In the data rows, zero lies at 4.5, halfway between 4 and 5.
Every row has a hidden score from 0 to 15. What is each row's score? 7 is about the middle.
[4. 4. 1. 5. 5. 3. 5. 6.] >> 5
[7. 4. 8. 5. 7. 4. 4. 6.] >> 2
[6. 5. 7. 5. 6. 5. 5. 4.] >> 4
[5. 7. 3. 3. 4. 6. 5. 3.] >> 10
[6. 5. 3. 2. 3. 3. 5. 5.] >> 14
[3. 4. 5. 6. 3. 3. 3. 4.] >> 8
[6. 3. 3. 2. 3. 2. 5. 6.] >> 14
[7. 6. 5. 3. 6. 6. 4. 4.] >> 7
[4. 6. 3. 2. 3. 6. 5. 4.] >> 14
[6. 3. 5. 4. 5. 3. 5. 7.] >> 7
[5. 5. 3. 2. 3. 4. 6. 6.] >> 14
[2. 1. 4. 5. 4. 3. 4. 8.] >> 7
[2. 4. 1. 7. 5. 3. 5. 5.] >> 2
[4. 3. 5. 8. 7. 4. 4. 5.] >> 0
[8. 5. 7. 4. 8. 5. 5. 7.] >> 1
[5. 7. 4. 2. 3. 6. 4. 2.] >> 14
[2. 6. 4. 6. 2. 5. 3. 1.] >> 9
[7. 4. 6. 4. 6. 4. 4. 5.] >> 5
[4. 7. 5. 5. 4. 7. 4. 1.] >> 7
[5. 3. 4. 2. 4. 3. 5. 7.] >> 12
[6. 7. 3. 2. 4. 6. 5. 2.] >> 12
[5. 1. 5. 4. 5. 3. 5. 8.] >> 7
[5. 6. 3. 2. 4. 5. 6. 4.] >> 12
[6. 5. 5. 3. 5. 5. 5. 5.] >> 9
[6. 2. 6. 4. 5. 4. 4. 7.] >> 7
[4. 2. 7. 6. 5. 4. 3. 5.] >> 4
[3. 3. 4. 3. 3. 4. 5. 6.] >> 12
[5. 4. 7. 6. 6. 6. 5. 5.] >> 2
[7. 6. 2. 5. 7. 4. 4. 5.] >> 2
[3. 7. 3. 2. 2. 6. 6. 3.] >> 15
[5. 5. 6. 5. 5. 7. 5. 3.] >> 5
[7. 4. 7. 5. 6. 5. 5. 5.] >> 4
[4. 4. 2. 5. 5. 2. 5. 6.] >> 5
[3. 6. 3. 6. 5. 6. 5. 4.] >> 4
[5. 2. 6. 5. 5. 3. 4. 7.] >> 5
[1. 6. 2. 7. 5. 6. 4. 3.] >> 2
[3. 6. 5. 5. 3. 7. 4. 1.] >> 9
[6. 6. 4. 4. 6. 6. 5. 4.] >> 5
[2. 5. 4. 4. 2. 4. 3. 2.] >> 13
[6. 2. 4. 3. 5. 2. 5. 8.] >> 9
[2. 2. 6. 7. 3. 3. 3. 3.] >> 6
[6. 1. 4. 6. 5. 1. 5. 7.] >> 4
[6. 3. 5. 3. 5. 4. 5. 6.] >> 9
[3. 7. 4. 3. 4. 8. 5. 2.] >> 10
[4. 6. 5. 4. 3. 7. 4. 2.] >> 11
[4. 4. 4. 3. 3. 4. 4. 5.] >> 12
[7. 3. 6. 4. 6. 4. 4. 6.] >> 5
[4. 2. 8. 8. 4. 4. 3. 2.] >> 3
[5. 3. 7. 6. 5. 2. 3. 6.] >> 4
[2. 7. 2. 2. 1. 5. 5. 3.] >> 15
[4. 6. 2. 6. 5. 5. 5. 4.] >> 4
[5. 8. 3. 3. 6. 7. 4. 2.] >> 7
[2. 6. 2. 5. 4. 6. 5. 3.] >> 7
[1. 5. 3. 3. 2. 5. 4. 4.] >> 14
[7. 4. 8. 5. 7. 5. 4. 5.] >> 2
[7. 6. 4. 2. 2. 3. 5. 4.] >> 15
[3. 5. 4. 8. 6. 6. 4. 4.] >> 0
[3. 2. 4. 4. 3. 2. 4. 7.] >> 11
[5. 6. 5. 3. 4. 6. 5. 4.] >> 10
[5. 7. 3. 2. 3. 5. 5. 3.] >> 14
[3. 6. 3. 4. 4. 5. 6. 4.] >> 9
[5. 7. 4. 3. 4. 7. 5. 3.] >> 10
[5. 4. 5. 4. 4. 6. 4. 4.] >> 9
[6. 6. 3. 2. 4. 5. 6. 4.] >> 12
[7. 5. 5. 5. 8. 5. 5. 6.] >> 0
[6. 4. 6. 5. 5. 5. 4. 4.] >> 5
[3. 4. 6. 7. 3. 5. 3. 1.] >> 6
[5. 7. 3. 2. 4. 6. 5. 2.] >> 12
[3. 1. 4. 5. 3. 2. 4. 7.] >> 9
[4. 6. 3. 2. 3. 5. 6. 4.] >> 14
[4. 5. 1. 6. 5. 4. 6. 5.] >> 4
[4. 2. 8. 8. 4. 3. 3. 3.] >> 3
[3. 7. 5. 5. 3. 7. 4. 0.] >> 9
[8. 4. 5. 3. 6. 4. 4. 6.] >> 7
[4. 6. 4. 3. 3. 5. 4. 3.] >> 12
[3. 7. 4. 4. 3. 8. 4. 1.] >> 11
[5. 3. 5. 5. 5. 5. 5. 6.] >> 5
[5. 2. 5. 4. 4. 3. 4. 7.] >> 9
[4. 1. 3. 4. 3. 1. 4. 8.] >> 11
[4. 3. 7. 8. 5. 4. 4. 4.] >> 1
[4. 3. 7. 7. 4. 4. 3. 3.] >> 4
[7. 3. 7. 5. 7. 3. 4. 6.] >> 2
[4. 6. 5. 4. 4. 5. 4. 2.] >> 9
[7. 7. 4. 3. 6. 6. 5. 4.] >> 7
[4. 6. 4. 2. 3. 5. 5. 4.] >> 14
[3. 3. 7. 9. 3. 4. 3. 1.] >> 3
[5. 2. 5. 3. 5. 3. 5. 8.] >> 9
[4. 5. 1. 4. 5. 4. 6. 5.] >> 7
[6. 6. 3. 2. 3. 5. 5. 4.] >> 14
[6. 2. 5. 5. 6. 2. 5. 6.] >> 4
[4. 2. 5. 4. 2. 2. 3. 5.] >> 13
[5. 3. 5. 5. 5. 4. 5. 6.] >> 5
[5. 6. 5. 4. 5. 6. 4. 3.] >> 7
[5. 3. 7. 7. 7. 4. 3. 6.] >> 0
[7. 3. 3. 4. 5. 3. 5. 6.] >> 7
[7. 5. 4. 4. 6. 4. 5. 5.] >> 5
[7. 3. 4. 4. 6. 2. 5. 6.] >> 5
[4. 7. 3. 3. 4. 7. 5. 3.] >> 10
[6. 3. 7. 6. 7. 4. 4. 6.] >> 0
[4. 6. 4. 4. 4. 7. 5. 3.] >> 9
[3. 6. 3. 3. 2. 5. 4. 3.] >> 14
[4. 2. 6. 8. 6. 3. 3. 5.] >> 0
[5. 3. 4. 2. 3. 2. 5. 6.] >> 14
[5. 5. 5. 6. 8. 5. 4. 6.] >> 0
[4. 4. 5. 8. 7. 4. 4. 5.] >> 0
[7. 4. 8. 6. 6. 6. 4. 5.] >> 2
[4. 6. 2. 2. 2. 4. 5. 3.] >> 15
[2. 6. 3. 5. 4. 6. 5. 4.] >> 7
[7. 7. 5. 3. 7. 5. 5. 4.] >> 5
[4. 3. 7. 6. 3. 3. 3. 2.] >> 8
[7. 4. 8. 5. 7. 3. 4. 7.] >> 2
[5. 2. 5. 4. 5. 4. 5. 7.] >> 7
[3. 7. 5. 5. 3. 7. 4. 1.] >> 9
[4. 8. 4. 2. 4. 8. 5. 2.] >> 12
[2. 7. 3. 2. 2. 7. 5. 3.] >> 15
[2. 2. 4. 4. 2. 2. 3. 6.] >> 13
[5. 7. 5. 4. 5. 8. 5. 1.] >> 7
[4. 2. 8. 9. 4. 3. 3. 3.] >> 1
[3. 3. 3. 4. 2. 3. 4. 5.] >> 13
[5. 5. 5. 6. 7. 6. 4. 5.] >> 0
[6. 7. 4. 4. 7. 6. 4. 4.] >> 3
[4. 7. 4. 3. 4. 7. 5. 3.] >> 10
[5. 2. 5. 3. 4. 2. 5. 8.] >> 10
[3. 7. 4. 3. 3. 8. 5. 2.] >> 12
[5. 6. 5. 6. 6. 7. 5. 4.] >> 2
[5. 4. 6. 6. 5. 3. 3. 4.] >> 4
[5. 5. 4. 4. 6. 6. 5. 4.] >> 5
[2. 4. 5. 6. 2. 5. 4. 2.] >> 9
[3. 2. 5. 6. 4. 4. 3. 5.] >> 6
[4. 4. 2. 5. 5. 3. 5. 5.] >> 5
[5. 5. 1. 5. 5. 4. 5. 5.] >> 5
[2. 6. 3. 4. 1. 5. 4. 2.] >> 14
[3. 2. 6. 9. 6. 4. 3. 5.] >> 0
[8. 4. 7. 4. 7. 4. 4. 6.] >> 3
[3. 1. 4. 5. 3. 2. 3. 6.] >> 9
[2. 6. 2. 7. 6. 6. 5. 3.] >> 0
[4. 4. 6. 6. 4. 4. 4. 4.] >> 6
[6. 6. 6. 5. 5. 7. 5. 3.] >> 5
[5. 3. 7. 7. 5. 5. 4. 3.] >> 2
[1. 7. 3. 6. 1. 6. 4. 0.] >> 11
[5. 5. 4. 2. 4. 4. 5. 6.] >> 12
[6. 4. 7. 5. 6. 6. 5. 5.] >> 4
[2. 5. 3. 2. 2. 4. 4. 4.] >> 15
